500 stands for zero in the data rows.
Some points:
tensor([415, 625, 464, 583, 356, 477, 544, 758, 255, 510, 527, 565, 296, 410, 830, 507, 456, 600, 368, 491, 628, 302, 878, 257, 528, 346, 565, 298, 524, 597, 538, 670, 549])
tensor([514, 545, 246, 441, 550, 653, 623, 237, 699, 699, 650, 554, 570, 495, 764, 209, 491, 621, 573, 514, 551, 659, 608, 480, 469, 298, 581, 864, 999, 421, 469, 511, 384])
tensor([336, 392, 665, 571, 344, 372, 606, 404, 364, 455, 333, 478, 469, 730, 683, 334, 602, 456, 605, 740, 535, 815, 394, 860, 513, 315, 466, 537, 451, 397, 403, 464, 676])
tensor([304, 588, 393, 545, 273, 756, 284, 402, 287, 513, 267, 482, 449, 539, 731, 396, 574, 500, 725, 395, 514, 431, 267, 761, 430, 531, 308, 449, 474, 474, 649, 401, 557])
tensor([314, 328, 603, 249, 308, 452, 520, 138, 810, 550, 543, 530, 439, 560, 575, 484, 582, 321, 621, 296, 521, 410, 752, 363, 507, 439, 487, 575, 412, 368, 567, 482, 539])
tensor([514, 273, 540, 656, 574, 673, 498, 718, 423, 535, 317, 511, 621, 698, 702, 584, 411, 250, 657, 448, 454, 315, 402, 496, 497, 533, 460, 727, 419, 452, 539, 452, 500])
tensor([621, 467, 594, 331, 432, 662, 835, 436, 445, 446, 147, 507, 393, 541, 499, 530, 383, 484, 302, 388, 674, 319, 397, 568, 533, 916, 648, 526, 470, 496, 380, 578, 591])
tensor([397, 574, 352, 585, 428, 207, 439, 515, 445, 448, 640, 620, 536, 389, 374, 440, 275, 515, 648, 794, 360, 444, 406, 483, 612, 549, 374, 376, 451, 646, 514, 668, 654])
tensor([590, 909, 316, 544, 542, 610, 434, 485, 625, 246, 549, 197, 689, 440, 364, 467, 392, 437, 636, 554, 376, 513, 658, 769, 309, 340, 429, 505, 409, 533, 325, 711, 471])
tensor([485, 429, 512, 434, 426, 468, 532, 357, 647, 431, 182, 454, 368, 340, 503, 793, 470, 656, 587, 832, 564, 672, 344, 383, 681, 373, 655, 342, 401, 354, 657, 372, 736])
tensor([536, 256, 445, 553, 372, 194, 605, 500, 353, 562, 421, 421, 386, 405, 329, 441, 365, 421, 524, 451, 427, 704, 458, 499, 639, 439, 288, 465, 460, 251, 480, 461, 489])
tensor([850, 429, 439, 309, 540, 635, 528, 416, 502, 350, 493, 247, 391, 647, 317, 560, 344, 520, 640, 585, 453, 631, 510, 590, 576, 752, 436, 436, 510, 563, 547, 693, 544])
tensor([532, 304, 211, 795, 566, 566, 439, 390, 525, 910, 550, 313, 317, 405, 287, 567, 785, 229, 594, 798, 538, 589, 538, 534, 209, 522, 549, 329, 432, 326, 359, 417, 499])
tensor([228, 606, 383, 817, 919, 184, 498, 482, 471, 271, 354, 417, 704, 443, 509, 522, 332, 555, 350, 458, 569, 546, 290, 349, 302, 587, 682, 453, 554, 541, 651, 624, 335])
tensor([403, 607, 377, 162, 363, 344, 450, 741, 581, 411, 245, 436, 705, 409, 475, 832, 408, 316, 513, 894, 439, 517, 533, 413, 713, 351, 590, 985, 802, 459, 541, 419, 641])
tensor([489, 333, 443, 626, 475, 881, 556, 331, 240, 469, 439, 634, 557, 633, 593, 618, 356, 442, 726, 664, 551, 303, 508, 733, 446, 417, 705, 478, 529, 473, 661, 401, 483])
tensor([485, 407, 949, 504, 280, 369, 385, 392, 521, 482, 549, 599, 557, 556, 654, 14, 405, 342, 645, 319, 443, 569, 236, 408, 221, 502, 435, 446, 731, 494, 398, 503, 599])
tensor([404, 590, 327, 459, 288, 414, 350, 656, 564, 605, 551, 619, 246, 619, 204, 446, 440, 761, 624, 342, 340, 472, 189, 553, 538, 477, 784, 453, 464, 657, 735, 717, 331])
tensor([423, 505, 405, 580, 378, 351, 630, 647, 694, 433, 393, 648, 121, 611, 472, 356, 732, 811, 500, 576, 433, 482, 523, 573, 457, 420, 321, 857, 854, 377, 228, 457, 380])
tensor([349, 393, 561, 469, 560, 482, 707, 608, 374, 831, 614, 377, 737, 184, 340, 298, 398, 667, 601, 588, 538, 400, 477, 412, 524, 572, 579, 803, 292, 450, 642, 289, 594])
tensor([510, 375, 486, 656, 671, 437, 506, 467, 372, 420, 504, 643, 0, 532, 546, 488, 298, 516, 653, 501, 512, 170, 857, 413, 634, 368, 425, 703, 725, 561, 407, 354, 644])
tensor([425, 479, 469, 623, 461, 859, 663, 718, 495, 427, 650, 664, 602, 563, 652, 554, 453, 369, 368, 586, 782, 655, 553, 271, 545, 809, 428, 292, 594, 550, 522, 620, 491])
tensor([646, 561, 971, 764, 543, 483, 234, 846, 550, 574, 581, 154, 454, 741, 229, 708, 481, 486, 525, 736, 542, 401, 473, 308, 349, 381, 762, 548, 643, 432, 443, 434, 686])
tensor([418, 778, 513, 207, 571, 361, 550, 483, 265, 334, 401, 564, 359, 461, 492, 430, 710, 381, 659, 404, 490, 493, 458, 388, 505, 365, 648, 533, 123, 409, 475, 320, 267])
tensor([399, 578, 400, 349, 215, 481, 600, 543, 776, 542, 514, 443, 370, 552, 408, 480, 492, 681, 612, 645, 582, 379, 356, 246, 622, 626, 560, 253, 489, 416, 671, 306, 51])
tensor([645, 582, 518, 445, 500, 569, 303, 462, 557, 367, 391, 332, 532, 131, 620, 472, 622, 586, 290, 399, 590, 499, 429, 626, 625, 381, 300, 516, 420, 427, 552, 713, 224])
tensor([672, 490, 690, 560, 498, 569, 535, 430, 441, 536, 462, 436, 428, 387, 562, 464, 663, 366, 698, 787, 389, 710, 495, 361, 499, 555, 302, 378, 524, 640, 726, 721, 542])
tensor([504, 454, 811, 544, 357, 576, 417, 256, 284, 398, 603, 283, 403, 258, 293, 332, 610, 517, 274, 525, 672, 618, 546, 398, 515, 511, 657, 647, 617, 537, 453, 670, 479])
tensor([518, 260, 282, 570, 420, 288, 490, 522, 480, 451, 703, 541, 579, 694, 573, 549, 773, 396, 577, 321, 473, 417, 476, 462, 624, 635, 443, 602, 381, 297, 513, 472, 513])
tensor([304, 355, 511, 617, 820, 423, 446, 496, 427, 334, 548, 469, 245, 468, 442, 483, 739, 414, 342, 483, 673, 422, 365, 730, 307, 727, 554, 734, 348, 587, 534, 577, 490])
tensor([325, 436, 554, 596, 385, 827, 305, 723, 254, 403, 355, 801, 599, 636, 323, 715, 318, 499, 603, 364, 440, 670, 524, 505, 464, 436, 469, 757, 560, 410, 284, 501, 422])
tensor([364, 837, 575, 367, 895, 443, 769, 480, 494, 497, 549, 579, 365, 574, 427, 498, 764, 399, 625, 486, 265, 283, 549, 453, 444, 488, 678, 521, 361, 436, 588, 730, 563])
tensor([827, 606, 363, 787, 355, 372, 381, 654, 433, 852, 458, 115, 665, 447, 604, 221, 376, 486, 581, 423, 549, 417, 459, 529, 618, 420, 655, 430, 399, 352, 598, 427, 448])
tensor([567, 296, 341, 162, 341, 571, 679, 793, 528, 335, 497, 162, 342, 356, 503, 470, 516, 414, 657, 377, 441, 581, 607, 595, 463, 756, 584, 400, 499, 718, 184, 554, 561])
tensor([461, 274, 374, 423, 480, 368, 394, 492, 515, 537, 694, 386, 498, 307, 445, 736, 270, 415, 246, 486, 580, 306, 433, 560, 526, 336, 724, 439, 450, 523, 319, 688, 469])
tensor([529, 641, 543, 327, 541, 403, 354, 579, 373, 581, 828, 491, 469, 484, 504, 435, 377, 444, 209, 601, 380, 805, 528, 538, 510, 671, 270, 560, 377, 660, 606, 233, 718])
tensor([640, 121, 503, 367, 922, 471, 330, 305, 592, 371, 244, 513, 625, 647, 418, 324, 449, 468, 394, 424, 659, 422, 324, 220, 591, 317, 459, 585, 542, 752, 368, 682, 385])
tensor([537, 703, 569, 477, 505, 572, 769, 411, 628, 816, 625, 584, 597, 476, 369, 615, 389, 563, 613, 376, 350, 436, 339, 451, 570, 744, 538, 386, 470, 571, 476, 658, 748])
tensor([271, 411, 874, 326, 484, 456, 129, 645, 653, 737, 575, 461, 355, 500, 680, 824, 376, 563, 564, 502, 414, 551, 419, 463, 499, 621, 537, 374, 541, 401, 264, 487, 273])
tensor([394, 696, 577, 636, 451, 677, 999, 610, 484, 340, 633, 491, 441, 670, 646, 523, 324, 271, 311, 527, 623, 484, 367, 513, 651, 133, 441, 375, 162, 494, 324, 632, 249])
tensor([508, 826, 418, 579, 756, 319, 506, 446, 501, 512, 543, 590, 253, 419, 610, 504, 367, 163, 667, 492, 495, 430, 526, 347, 413, 589, 391, 460, 526, 434, 573, 332, 74])
tensor([498, 377, 560, 458, 632, 620, 387, 624, 492, 650, 341, 751, 476, 208, 312, 424, 682, 375, 332, 588, 627, 538, 433, 640, 461, 409, 280, 335, 581, 511, 525, 707, 535])
tensor([571, 475, 391, 344, 671, 622, 457, 459, 594, 541, 652, 694, 649, 597, 792, 450, 684, 457, 668, 864, 418, 569, 439, 514, 683, 640, 556, 372, 458, 549, 462, 798, 647])
tensor([644, 664, 408, 556, 397, 262, 471, 291, 420, 533, 577, 524, 472, 630, 762, 661, 701, 412, 228, 536, 266, 355, 378, 432, 550, 522, 331, 435, 501, 705, 409, 232, 509])
tensor([448, 806, 482, 336, 366, 320, 503, 247, 452, 475, 706, 485, 573, 540, 540, 571, 277, 555, 289, 606, 681, 559, 509, 552, 339, 632, 484, 428, 507, 520, 441, 646, 680])
tensor([430, 363, 649, 572, 458, 402, 443, 538, 726, 626, 368, 542, 373, 421, 842, 732, 434, 795, 346, 402, 630, 504, 812, 529, 382, 445, 335, 654, 268, 615, 710, 722, 627])
tensor([631, 401, 290, 199, 467, 494, 493, 631, 543, 642, 741, 616, 526, 419, 578, 563, 388, 343, 568, 200, 455, 517, 380, 518, 312, 365, 439, 562, 508, 320, 653, 492, 691])
tensor([555, 392, 850, 326, 654, 503, 427, 541, 275, 502, 742, 555, 517, 398, 446, 570, 388, 919, 620, 597, 433, 169, 501, 778, 596, 362, 435, 312, 545, 348, 591, 421, 238])
tensor([441, 286, 416, 539, 628, 699, 598, 687, 684, 652, 644, 423, 507, 871, 564, 451, 433, 831, 196, 556, 260, 543, 619, 369, 307, 388, 328, 570, 443, 569, 587, 394, 390])
tensor([691, 467, 482, 643, 321, 718, 578, 452, 490, 294, 358, 627, 588, 446, 356, 598, 382, 420, 155, 451, 242, 490, 553, 415, 532, 812, 421, 479, 592, 354, 730, 354, 593])
tensor([736, 443, 679, 204, 597, 412, 503, 494, 397, 564, 536, 459, 643, 653, 624, 443, 730, 550, 609, 326, 543, 804, 546, 407, 483, 520, 571, 710, 637, 410, 753, 474, 471])
tensor([310, 384, 458, 383, 564, 461, 600, 333, 258, 325, 272, 285, 740, 553, 376, 703, 432, 532, 714, 412, 415, 568, 721, 315, 169, 510, 279, 210, 556, 442, 401, 364, 344])
tensor([385, 350, 473, 667, 394, 302, 467, 663, 579, 583, 360, 642, 643, 498, 669, 500, 493, 554, 676, 344, 353, 509, 902, 509, 622, 693, 767, 434, 420, 649, 343, 740, 386])
tensor([604, 597, 410, 896, 559, 234, 495, 496, 591, 462, 593, 534, 562, 679, 588, 652, 429, 535, 583, 162, 603, 791, 415, 521, 721, 443, 533, 223, 573, 342, 484, 411, 825])
tensor([843, 337, 470, 657, 495, 492, 563, 523, 321, 334, 341, 782, 738, 355, 644, 324, 721, 646, 224, 710, 250, 483, 535, 362, 446, 572, 704, 355, 475, 562, 327, 300, 476])
tensor([711, 637, 726, 602, 527, 314, 652, 591, 791, 706, 445, 741, 813, 573, 381, 711, 523, 365, 617, 441, 654, 540, 796, 827, 569, 530, 411, 551, 543, 496, 442, 328, 401])
tensor([717, 368, 629, 317, 428, 389, 418, 718, 527, 393, 677, 723, 704, 495, 484, 548, 506, 324, 593, 555, 560, 532, 552, 438, 290, 371, 697, 500, 552, 419, 476, 452, 594])
tensor([723, 386, 491, 789, 415, 462, 770, 247, 381, 526, 621, 426, 481, 418, 309, 584, 389, 562, 589, 523, 372, 801, 406, 476, 653, 530, 485, 941, 440, 686, 414, 664, 363])
Along one direction, these points spread out more than along any other. Take the direction at right angles to it along which they spread out most. Go by this last direction. How many in every 100 of the points above lie lower along it than each point below? Answers are rounded to whole numbers. More than half of the points above lie lower than the first one.
tensor([315, 480, 642, 572, 655, 607, 206, 345, 442, 472, 580, 299, 557, 348, 489, 354, 575, 459, 571, 489, 482, 284, 415, 491, 799, 651, 447, 680, 835, 364, 253, 427, 517]) 60
tensor([392, 651, 630, 787, 472, 707, 538, 566, 721, 266, 424, 346, 552, 119, 367, 441, 725, 518, 711, 303, 430, 474, 517, 500, 637, 341, 379, 413, 520, 696, 685, 594, 607]) 53
tensor([256, 282, 571, 335, 861, 510, 495, 462, 588, 611, 525, 333, 562, 415, 333, 350, 582, 370, 235, 311, 311, 536, 431, 701, 908, 312, 470, 279, 553, 634, 524, 223, 460]) 60
tensor([377, 721, 420, 341, 766, 465, 623, 694, 385, 565, 258, 373, 512, 586, 620, 454, 425, 538, 337, 492, 612, 360, 309, 564, 503, 795, 375, 580, 490, 574, 385, 565, 462]) 71
tensor([541, 583, 385, 400, 557, 412, 428, 523, 201, 531, 494, 705, 362, 680, 441, 541, 449, 614, 390, 426, 736, 610, 803, 754, 539, 478, 760, 362, 639, 633, 670, 644, 436]) 71
tensor([455, 426, 569, 437, 372, 401, 279, 214, 940, 523, 412, 647, 487, 673, 427, 0, 322, 359, 253, 669, 409, 418, 846, 710, 404, 538, 537, 452, 316, 563, 650, 377, 455]) 57
tensor([537, 310, 550, 441, 276, 415, 627, 444, 467, 622, 672, 446, 628, 609, 374, 571, 692, 475, 338, 394, 607, 292, 361, 502, 323, 196, 280, 602, 555, 749, 586, 662, 587]) 52
tensor([667, 763, 421, 350, 785, 636, 574, 461, 619, 568, 185, 584, 366, 366, 346, 438, 343, 618, 619, 398, 503, 468, 424, 444, 204, 370, 426, 355, 416, 349, 313, 353, 681]) 69
tensor([393, 548, 351, 556, 409, 547, 460, 506, 445, 388, 343, 458, 590, 608, 329, 516, 700, 372, 376, 461, 659, 244, 555, 561, 513, 591, 274, 409, 618, 521, 821, 657, 370]) 67
tensor([498, 763, 388, 454, 304, 425, 474, 385, 527, 849, 483, 562, 646, 463, 320, 517, 701, 574, 316, 506, 711, 544, 333, 318, 439, 457, 472, 434, 458, 715, 245, 566, 545]) 33
tensor([300, 822, 455, 605, 486, 807, 403, 320, 278, 541, 437, 524, 444, 677, 529, 400, 634, 487, 231, 361, 259, 553, 812, 319, 549, 395, 620, 463, 423, 489, 448, 368, 589]) 71
tensor([417, 383, 258, 547, 520, 557, 629, 644, 552, 306, 699, 513, 511, 230, 341, 355, 445, 512, 601, 609, 655, 656, 507, 421, 573, 606, 488, 512, 503, 362, 609, 294, 650]) 21
tensor([481, 443, 591, 706, 460, 573, 421, 380, 780, 481, 768, 597, 467, 380, 614, 769, 457, 691, 603, 337, 532, 443, 374, 515, 370, 567, 519, 689, 454, 491, 383, 361, 295]) 81
tensor([744, 831, 429, 420, 479, 781, 140, 476, 440, 311, 447, 612, 576, 668, 490, 354, 591, 586, 666, 459, 661, 580, 543, 293, 684, 392, 383, 556, 92, 407, 357, 406, 634]) 45
tensor([583, 531, 472, 494, 432, 794, 394, 677, 583, 320, 429, 436, 453, 395, 625, 828, 453, 376, 231, 410, 306, 687, 350, 792, 358, 393, 832, 431, 570, 663, 701, 248, 511]) 26
tensor([454, 412, 438, 470, 447, 378, 638, 396, 586, 318, 748, 442, 641, 673, 533, 460, 743, 975, 614, 531, 554, 335, 471, 649, 403, 625, 514, 312, 519, 360, 460, 357, 586]) 62
